Here are some numbered points:
(-3, 13, 35, 12, -39, 16, 18, 25, 14, -1, 29, -11, 14, 5, 7, 16, -1, -11, 31, 42, -22, 18, -6,
 20, 16, 19, 21, -10, 31, 35, 14) 0
(73, 15, -21, -9, 5, 18, 28, 19, 26, 12, 4, 50, 45, 16, 41, 12, 49, 8, 29, -16, 8, 36, 2,
 -16, 36, 19, 6, 29, 14, 33, 40) 1
(-18, -1, 9, -40, 14, 4, -7, 7, -4, 37, -4, 8, 43, -29, -3, 13, 7, 7, -14, -3, -21, 7, 12,
 -12, -1, 1, 6, -2, 2, 8, -9) 2
(-31, -20, 25, -35, -13, 18, -10, -32, -28, -56, -29, -11, -25, -31, -10, -35, -32, 12, -13, -50, 13, -27, 33,
 -46, -43, -23, -29, -4, -6, -15, -31) 3
(72, 19, -20, -3, 50, -7, 34, 13, 36, 39, 30, 4, 65, 35, 37, 24, 23, 5, 2, 21, 14, 15, 1,
 21, 33, 5, 26, 36, -19, 28, 23) 4
(43, 22, 16, -2, 41, 21, 34, 38, 35, 6, 37, 28, 16, 20, 24, 31, 5, -6, 5, 33, 50, 37, 27,
 3, 37, 32, 21, 28, -18, 21, 40) 5
(-53, -15, 7, -5, 2, -31, -30, 1, -8, 7, 6, 21, -28, -9, -20, -24, -18, 14, -5, 2, 8, 5, 0,
 -11, 3, -4, -1, -7, -13, 14, 12) 6
(-25, -23, 4, -26, 19, -18, -1, -14, 0, -2, 17, -22, -30, 13, -29, -21, 26, 17, -10, 17, 0, 1, 4,
 -46, 13, -11, -25, -34, 5, -7, 8) 7
(21, 23, 20, -4, -22, 32, 33, 12, 21, -15, -3, -2, 33, 29, 9, 9, 4, 16, 7, -16, -1, -3, 43,
 -2, 12, 10, 12, 7, -21, -9, 6) 8
(-1, -3, 3, -3, -24, 29, 9, -5, -7, 19, 16, -9, 18, -7, -4, 1, -15, -31, -17, 3, -4, -12, -24,
 27, -4, -6, -16, -17, -1, 2, 1) 9
(20, -5, -45, -15, 21, 4, -5, 0, -4, 3, 2, 15, -47, -22, -13, 8, -8, 0, -5, -15, 7, -8, 37,
 -12, -21, -2, -1, -1, 16, 11, -17) 10
(-3, 11, 33, 15, 9, 9, 41, 16, 37, 21, 21, -21, 7, -3, 5, 11, 25, 5, -33, -13, 9, 35, 4,
 61, 50, 19, 14, -19, -5, 36, 40) 11
(46, -52, -6, -2, -50, -49, -45, -44, -36, -24, -53, -27, -51, -78, -38, -61, -20, -27, -39, -67, -63, -55, 1,
 -30, -19, -46, -61, -41, 2, -43, -44) 12
(-64, -2, -40, 31, 5, 9, -24, -7, -19, -7, 4, 25, 39, -35, 0, 1, -6, -7, -29, 0, -36, 2, -6,
 -40, -24, -9, -15, 8, -12, -31, -23) 13
(-6, -6, 32, 15, 16, 11, 21, 6, 29, 20, -23, 11, -8, 11, -15, 3, -7, -39, 0, 18, -8, 22, 8,
 -73, 23, 4, 6, -14, -8, 9, 13) 14
(-15, -70, -23, -36, -28, -20, -74, -67, -42, -25, -14, -49, -11, -40, -67, -60, -45, -18, -43, -43, 14, -65, -34,
 -2, -64, -64, -74, -52, -81, -70, -49) 15
(-3, 4, 26, 27, -87, -25, -7, -16, -14, -35, 11, 26, -9, -26, -4, -18, -8, 29, 3, -4, -9, -5, -21,
 -40, -33, -22, -26, 7, 9, 6, -16) 16
(-8, 35, 35, 25, -7, 42, 10, 51, 31, -5, 18, -1, 41, 1, 40, 38, 0, 24, 51, 63, 40, 21, 26, -9, 19, 38, 45, 21, 46,
 54, 19) 17
(-13, 10, 24, 31, -7, -16, -1, 9, -1, 16, 10, 1, -50, -5, 16, 16, 20, -21, 33, -19, 20, -9, 18,
 -8, -1, 11, 19, 4, -26, 1, -6) 18
(7, 17, -5, 4, 7, 17, 46, 23, 35, 36, 41, -5, -5, -7, 30, 18, 20, 87, 50, 16, 12, 35, 25, 13, 38, 22, 14, 32, -2,
 14, 31) 19
New points follow, each followed by the numbers of its two nearest points above by angle, smallest number first.
(-18, 3, 15, 9, 57, 9, 2, 11, 1, 5, 2, 10, 26, 21, -2, 4, -1, -17, -23, -4, 12, 21, -42,
 30, 36, 7, -3, -23, 24, 9, 26) 5 11
(-18, 12, -30, -30, 4, -6, -2, 6, -36, -64, -28, 10, -22, 34, 5, 2, -3, 37, -6, -6, -24, 6, 5,
 14, -19, -4, 0, -3, -7, -3, -25) 3 10
(-7, 8, 6, -34, 70, 34, 6, 24, -12, -24, -6, 36, 9, 7, 17, 12, 8, 5, -9, 22, 14, 9, 17,
 5, 3, 21, 17, 10, -39, -2, 6) 4 5
(4, 8, -10, 3, -7, 11, 28, 13, 18, 32, 28, -2, 0, -16, 17, 9, 21, 60, 38, 9, 10, 20, 9,
 -5, 25, 14, 6, 18, 1, 3, 21) 17 19
(4, -2, 25, 4, -21, -15, 19, 0, 11, 28, -18, 21, 35, 5, 7, 11, 16, -8, -8, -9, 5, 4, -19,
 -37, 18, -2, 11, -8, -32, -9, 8) 1 14
(-9, 34, 27, 27, 1, 21, 7, 39, 20, 7, 15, -7, 38, 3, 35, 38, 0, 10, 52, 51, 41, 17, 14,
 -13, 13, 28, 43, 25, 34, 40, 12) 0 17
(-13, 24, 39, 41, -30, -6, 9, 23, 3, 26, 13, 9, -65, -4, 28, 30, 35, -27, 33, -15, 26, -6, 33,
 -4, 11, 26, 32, 5, -19, 10, -2) 17 18
(-8, -26, -26, 1, 67, -33, -25, -27, -7, -8, 5, -26, -4, -4, -23, -22, -17, 7, 24, -21, 3, -11, -24,
 -19, -31, -30, -16, -3, -35, -17, -10) 7 15
(10, -1, 37, 16, -25, -22, 14, 6, 20, 33, -22, 31, 39, -9, 14, 9, 16, 6, 2, -7, 15, 13, -22,
 -50, 26, 3, 15, -11, -34, 1, 21) 1 14
(11, 19, 24, 12, -49, 28, 26, 22, 9, -6, 27, -13, 3, 3, 10, 18, 11, -7, 26, 47, -26, 13, 2,
 9, 12, 14, 21, -3, 30, 30, 10) 0 17
(-5, 28, 17, 11, -5, 44, 1, 42, 21, -1, 5, 4, 10, 3, 31, 33, -6, 12, 41, 43, 34, 24, 21, -2, 9, 32, 39, 17, 45,
 46, 11) 0 17
(-45, -21, -26, -7, -9, 13, -3, -7, -11, -4, -21, -15, -22, -10, -29, -15, 0, -42, -26, -6, 21, -21, -12,
 25, -6, -5, -15, -15, 2, -23, -18) 9 15
(-25, 48, 57, 57, -57, -8, -30, -28, -50, -38, -13, 46, -40, 3, 36, 3, -12, -8, 49, 2, -37, -16, -16,
 2, -25, -13, -13, 30, -18, -31, -23) 16 18
(-2, -4, 7, -9, -26, 20, 7, -7, 18, 14, 5, -18, 19, -8, -1, -20, -3, -10, -21, 19, -22, -9, 19,
 10, 14, -3, -11, 0, 4, -10, -2) 8 9
(-7, -4, -9, -5, 54, -6, -3, -6, -4, 8, -5, 8, -18, -10, -7, -1, 31, -11, 13, 4, -32, 0, -7,
 14, 6, -7, -3, -4, -16, -18, -2) 7 13
(-4, 12, 23, 9, -1, 6, 34, 16, 32, 20, 21, -7, 7, 1, 8, 12, 25, -4, -20, -9, 6, 28, 11,
 53, 42, 19, 16, -9, 9, 28, 31) 5 11
(-47, -23, -36, -25, -27, -11, 1, -38, -29, -35, -25, -39, -45, 23, -14, -31, -13, 1, -42, 21, 25, -48, 5,
 56, -46, -33, -15, -34, -52, -22, -42) 3 15
(58, 22, 17, 6, 27, 13, 37, 37, 46, 12, 49, 23, 18, 22, 22, 31, 0, -13, 6, 31, 59, 44, 27,
 2, 43, 31, 17, 29, -9, 26, 46) 4 5
(11, 10, -7, 1, 7, 11, 27, 16, 27, 23, 29, -1, -11, -17, 21, 9, 7, 58, 42, 10, 5, 23, 8,
 8, 28, 15, 9, 20, 7, 3, 24) 17 19
(-39, -28, -31, -3, 10, 11, 4, -27, -16, 26, -19, -26, -31, -22, -40, -13, 5, -7, -15, -4, -11, -19, -9,
 -22, -34, -31, -26, -44, -36, -48, -11) 12 15
(-4, -29, -35, -9, 56, -36, -31, -31, -14, -12, -3, -15, -10, -17, -24, -22, -31, 0, 24, -33, 2, -17, -15,
 -23, -37, -32, -18, -2, -33, -23, -20) 12 15
(-2, -7, -3, -6, -22, 31, 7, -14, -10, 15, 6, -12, 19, -1, -9, -7, -20, -26, -26, -18, 0, -24, -12,
 19, -9, -13, -24, -19, -19, -14, -6) 9 15
(-32, -28, 38, -33, -15, 22, -14, -39, -33, -77, -40, -12, -31, -30, -12, -45, -41, 4, -16, -63, 6, -32, 29,
 -68, -50, -26, -29, -5, 2, -13, -36) 3 12
(-2, 1, -18, -7, -10, -31, 8, 2, -10, 22, 16, 12, 25, 11, 5, 9, -16, 4, -9, -7, -22, -4, 13,
 4, -1, 2, 4, 7, 50, 17, -9) 0 2
(10, -9, 28, 1, -18, -32, 8, -4, 11, 18, -20, 31, 24, -12, 7, -2, 2, -2, -2, -10, 7, 1, -22,
 -28, 14, -7, 5, -11, -36, -13, 9) 14 16
(3, 6, -31, -23, 16, 46, -16, 14, 2, 12, -14, 21, -72, 8, 4, 15, -13, -21, 17, -7, 29, 35, 4,
 23, -13, 12, 20, 12, 38, 23, -6) 5 10
